One vector is turned by the same rotation once a step. Each row is the vector after some number of steps, and that number follows the row.
The counts run from 0 to 468.
[-27 -46 -16  28 -48  28  10  19   8  32  11 -15 -17 -46 -12   7  19  -3
  10 -22  19   7   2  27  -6 -19 -35  42  41   1 -27  47  -5  15  14  17
  -9  18 -12 -66  -3 -23 -33  10 -34 -60  11 -25 -35  10  48  -2  42  -9
  -4   5 -18  28  10 -13  56  -2  10  -2  -4 -14   1] -> 43
[ 12  27  10  14  25 -63  -1 -11   8  10   3  -3 -20  54  28  14  13  -6
 -18  46 -63 -20 -36 -16 -26  -4  31  37   0  12  44   0  12  36 -40 -40
 -10  47 -11  19  17  10  14 -11  39  24  -6 -15  27  10 -40  -3 -21 -18
  10  26  -6 -51  -2  44  22 -44   0 -24 -18  29  15] -> 427
[ 36  17  40   2  28  22 -28 -15 -50 -18 -47  17 -28 -12  -2  27  19  40
 -16 -20  52 -10  24 -14  25  -4  43   6 -20  54 -22   7  10 -27 -22  -6
 -39 -21  34 -41 -20 -11  42 -11 -13  10   9   6  -5 -21   5   7  19   0
  -4   2  -7 -13 -20  19  -9  91  36  14  -7  -8 -21] -> 314
[  5 -39 -11  26 -18  57   7   9  -1  39 -12 -31 -28 -54 -52   7  12 -11
  10 -50  64  26  50  29 -13   7 -23  40   0 -11 -17 -14   4 -12 -14 -13
  19   5 -16 -67  13  -9 -30  18 -41 -33   3  -4 -31   0  53  -3   3  24
  -7 -21 -33  33 -18  11   4  11  -7   1  17  -2  -3] -> 356
[ -5 -32  12  -3  -6 -58  16  33  11  65  57  -3  13  -2   0  21 -29   7
  24  -9 -27   3 -40   7  21  -9 -19  45  26  16 -43  33  -1   4  25  32
 -29  -5 -27  -3 -39  36 -11 -57  -8   5  25 -13 -11  16  18 -37  -2 -25
   4   0  41 -28   2 -10  43 -16  45  -2  -5  -3  11] -> 135
[ 29 -22  35  19  32 -37  -2  26  16   4 -50  14 -11  49 -29  57 -18  17
  11 -41  18 -30   0  -6   4   0  55  34  14  -4   8  24 -13  -1 -40  -5
 -12 -51 -15 -13  -3  -8   4 -47  25  35   0   4  28  13 -27  -8 -42 -37
  48 -26   7  10 -20 -19 -19  49 -40  -5   5  22 -20] -> 223
[ -5 -45 -61 -12   6   1  11  -8  21  -7  26  -8  41  37   2 -58  28  38
  12 -35 -40 -41   2  29  18 -51   5  21  11   1 -25  -3 -21 -40  32  21
  22 -46  15   5   6  64  -8 -21 -20  -2   6 -16  18  -4 -30  23 -22  -6
   0  37  40   5   1 -21  35 -20 -22  -7  38  39 -28] -> 390
[ 22 -32  24  21  15 -23 -17  17  17  73  -9   1 -44  -8 -46  70 -57 -20
   1   2  27  28  13 -21 -24  39  -9  19  25 -16  15  16  15   5 -26 -25
   7  -9  -7 -19  12 -23 -42 -19  16  43   2   2  26   8   6 -27 -43  -4
  35 -23 -25  -5 -31  -5 -34  20 -52 -28  11  -3  23] -> 368
[  9 -23 -18 -17  -7   9 -18 -30 -22  14  14 -10 -11  -2 -27   6   6   2
 -16 -12  64  60  49 -15 -23  27   9 -18  -1   9 -24  -7  10 -68  -3 -29
  18  11  71 -34  22   9 -17  37 -11  17  -7 -30  -6 -18  36  17  14  23
  14  -2 -49   3 -34   9 -28  41 -37 -33  11  -9  39] -> 60
[ 37 -15  20  16  32  22 -32 -11 -17   2 -33  18 -32 -36  -2  15  15  53
   8 -43  67 -26   9  -1  41 -10  31  -1 -28  58 -41 -11   7 -27  16   6
 -25   4  26 -35 -27   6  48 -20 -28  20  16  -3  -7 -21  20   9   1  -8
 -21   5   6 -22 -36  15  -8  69  33  11  11   1  -8] -> 312
[  5 -27 -43  27  29 -25 -13 -16   8  50   5 -34   1  21 -44  -8  -8   6
  28   0   5  18   4  15 -10  14  15  89 -19  16  -9 -41  59  29  -8 -32
   3  26 -20 -32  18  40   4 -37   6  -9 -19   0 -15  -5 -15  29 -33 -19
 -24  18  12 -47 -20  62  10 -31  25  -3  18  20 -24] -> 122
[ -5 -10 -39  -8   2 -15   2  -3 -18 -35 -31  -4  53  71 -43   2  19  35
  14 -33   7 -14  22  -3  -6 -30  62  49   1  -8  -5  18   9 -24 -19   8
  -3 -70  13 -21   8  20   9 -28  12 -19  -9   1  13  -4 -44  36  -7 -32
  24  17  32  21   0 -18  14  36 -26  -5  -1  17 -62] -> 79
[ 19   3   1  -9  -7  53  14  11 -28  -3   2  -5   2  -8   1 -28  33 -12
  -3 -32 -60 -53  15  30   3 -60 -14  22  17 -16  43  -7 -24  16 -50  -6
   1 -53 -38   4   6   9 -36  -9 -32 -24  28  29   1 -10 -47 -35 -26  30
   5   7  10  29  23 -16  36 -28  -7  21   7  53 -47] -> 396
[-13  18 -34 -14 -33 -58  16   0 -26  44  70 -22  48  29 -26  12  17   4
  12  23 -21  34 -33 -11 -11   9  28  58  -7  -4   6  -7  25 -15  -6  11
  -5  40  -8  21   1  41  13   0  17 -16   7 -12 -15  25   1 -18  -3  -7
 -12  26  35 -39   8  23  36 -49  38 -21 -38  -9 -13] -> 432
[-19 -56 -79  -5 -24  -4  -5 -11  20  39  44 -17  39  10 -27 -32  -2  13
  24 -10 -41  -8 -12  19  -7 -30 -14  36  46 -17  12  -1  24  -7  14   5
  18 -15   9  10  17  27 -48 -10 -14 -15  12  -6  16 -20 -36  14 -35  -1
 -13  47  25   2   4 -22  21 -48 -35 -26  39  22 -29] -> 387
[ 31   7  52  -2  30   7  13  14 -27 -14 -35  -4 -28  23 -23  42  -5 -16
 -19 -36  46  13  58  -8 -12  16  33   6 -13  -2 -14   7 -32 -29 -50 -25
   4 -45   7 -51   3  -2   0  -3   2  26 -11   2  -2  15  20 -12   6   0
  52 -47 -36  24 -23  10 -18  70 -19  -1 -14  11  19] -> 363
[ 15  32  44 -50  28  43  23  10 -45 -11  13   9 -21  13  49   2   3 -38
 -52   9 -51 -18  46  11  -8 -18 -21 -15  -6 -27   2  29 -53 -44  -4   2
  28 -73 -12   6 -10   8 -26   9 -32   2  17  12  29  22   2 -40  14  40
  49  -8   4  14  18 -23  30  18 -11 -10  -8  20  13] -> 98
[ 37  22  41  -2  19  17 -38 -14 -60 -21 -48  24 -34  -9  -5  42  14  27
 -20 -15  51 -12  23 -23  18  -7  47   7 -14  47  -6  12  16 -10 -38 -17
 -46 -21  20 -43 -19 -28  29  -5  -5  -1  12  13  -2 -22  -7   4  21  -3
   1  -5 -11  -8 -16  12  -9  87  35  15 -23 -10 -28] -> 315
[-21 -19 -17 -46  24 -20  -2 -10  -8 -21  11  17  19  70  16 -13 -13   8
 -25   3 -37   0  18  -1  -6 -24  10   7  34  -8 -31  59 -15 -46  18  13
   7 -94  40 -15  -6  25 -22 -21  -3  -3  -2 -12  32   0 -25  29  29 -25
  38  20  24   5  16 -38  34  45 -28 -24   4   3   3] -> 235
[ 15 -37  30  16 -28   9  14  28   4  61  51  -4 -13 -64   1   6  15  24
  24 -45   7 -29 -36  16  33 -33 -31  12  27  37 -33  12 -26  -3   4  29
 -30  29 -21 -13 -39  19  -3 -19 -47   3  42 -16 -27   3  42 -50  -4  12
 -20 -11  12   1  -8  -7  37  -9  44   7  -6   7  18] -> 448
[  6   3 -31 -29  -2  31  24  -2 -34 -46  11 -11  43  40   3 -51  47  13
  -3 -37 -45 -32  28  27   0 -58  11  20   1  -6  -1  -5 -29 -30 -27   4
   7 -73   0  -1   4  45 -11  -2 -19 -22  12   9   0  -8 -45   0   2  20
  11  15  27  31  20 -18  41   2  -1  12   3  42 -45] -> 393
[-10 -14 -33 -26 -36 -22  16  -8 -12  36  95 -12  33  -7  11 -34  34  25
  13 -14 -20   7 -36   2  11 -26 -12  -2  13  23 -32  -5 -13 -46  17  20
  -6  38  25  22 -14  55   4  10 -21   5  29 -44 -16   2  29 -24  13  18
 -22  29  10 -23  -3  -2  40 -37  30 -22  -5   8  31] -> 293
[ 12 -32  21   5 -24  10  10  26  -4  51  52  -1 -12 -58   4   5  12  28
  20 -51  17 -18 -25  14  42 -26 -26   9  13  36 -53  10 -24 -26  19  33
 -22  19  -8 -21 -41  27  10 -18 -48   8  38 -22 -29   2  51 -46  12  11
 -16 -13  10   3 -10  -8  34   8  54   7  -2   2  24] -> 449
[  4 -26  -8  14 -32  59  21  19 -13  39   7 -30 -10 -48 -51  17  16 -11
  11 -50  69  30  55  22 -14  13 -18  35  -5 -19 -19  -8  -6 -21 -16   0
  19   4 -19 -53  15  -1 -29  25 -42 -27   2  -4 -34  12  57 -19   4  32
   2 -30 -22  34 -16   4   4   8  -1   4   5  -8 -13] -> 355
[ 15  10 -34   2 -13  18 -37 -18 -39  22  -9  -3   9 -25 -45  37  22  35
  14   0  70  21   5 -14  13  17  46  51 -39  22   0 -17  59 -25   5   3
 -14  31  17  -9   0   4  39  13 -15 -23  12   9  -6 -11   5  15 -16   6
 -41  33  20 -35 -27  21 -13  22  37  -9 -12 -25 -63] -> 168
[-36 -10 -10 -10 -14  -7   6   1 -10 -22  -6   5   0  25  26  11  25   4
 -31  11   3  16   8   0 -12 -13   6  31  28   1 -36  81  -8 -25  37  13
  -9 -19  23 -45  -5 -17  -1  20  -7 -55  -7 -32   0  24  32  40  78 -29
  17  23   1   3  18 -20  72  38   6 -23 -29 -33   9] -> 187
[ 10  12 -18 -26  -5  35  20  -4 -45 -39   5 -13  35  27  -1 -43  45   1
  -8 -32 -46 -37  33  24  -1 -63   5  23   5 -12  19   3 -27 -12 -48  -4
   2 -71 -11  -2   8  30 -19  -4 -24 -28  18  19  -5 -15 -50 -10   2  22
   9  17  16  34  27 -17  39  -2  -1  23   1  48 -49] -> 394
[-14 -25 -20 -26 -26  11  15  25 -17  35  32  -2  37  -4 -23  23 -26  -1
   1 -15 -11  -3  10  18   6  -6 -15  45  23 -38 -27  43  -6 -35  37  55
  14 -78 -24   1 -23  18 -31 -20 -31 -27  18  18  15  24   5 -19 -11  -2
  27   6  61  16  10 -54  35  12  -3 -12   7 -10 -45] -> 88
[ 11  22  23  -4  26 -56  21  13 -35 -14  -5 -15  28  76 -15  14   7   6
   8 -10 -21  -3  -4   0  -1 -11  55  66 -12  19  -7   7  -1  16 -48  -8
 -31 -34 -28 -18 -13  41  21 -52  26  -7  -7  11 -17  16 -31  -4   9 -35
  19 -15  23 -15  15  33  41  10  47  18 -38  12 -22] -> 128
[ 55  10  64  -7  19  24 -30   5 -30  44   2  28 -71 -66  44  38 -11  -5
 -30   5 -15 -39 -14 -11  26  -8 -27 -30  10  29  20  12  -9   2 -17  -7
 -28  10   1  13 -26 -28  -5   0 -20  41  45   7  18 -13  -1 -57 -12  33
  -5   5 -19 -23 -16   2  -7  23  12  -5  -2   9  22] -> 6
[-12 -11  -6 -15  13 -50 -19  -5 -21  60  33 -19   1  20 -12  29 -53 -26
  -4  49 -17  59  -5 -10 -24  32 -11  75  10   9 -28  27  54  16   8  -9
 -20  -1  -6 -31 -13  10 -27 -34  12 -18  -7   3 -12   1   2   5  17 -27
   6  15  13 -46  -1  32  28  -1  43 -19 -15 -30  10] -> 277
[ 14  -3  26  22 -33  38  57  41  11  16   2  -3  -9 -34 -14  36  54   7
  13 -64  27 -38  10  19   1 -12  12  14  -8 -21  10  -2 -62 -24 -17  12
  24  13 -43   7  10  -1   9  27 -31   2  19 -14  -5  50  51 -53 -21  27
  21 -27  -8  36  -7 -21  19 -16 -24  -7 -11  22  -6] -> 351
[ -6 -39 -51   7  13 -27  -3  -7  25  -8 -20  -1  40  59 -47   0   9  46
  28 -40  29 -18   8   6  10 -18  60  46   0   1 -23   4  10 -43  14  14
  11 -41  21 -13   9  32  20 -27   8   1  -5 -10  21  -4 -23  42 -33 -38
  13  25  44   3 -25 -16   0  21 -34 -13  21  23 -49] -> 77
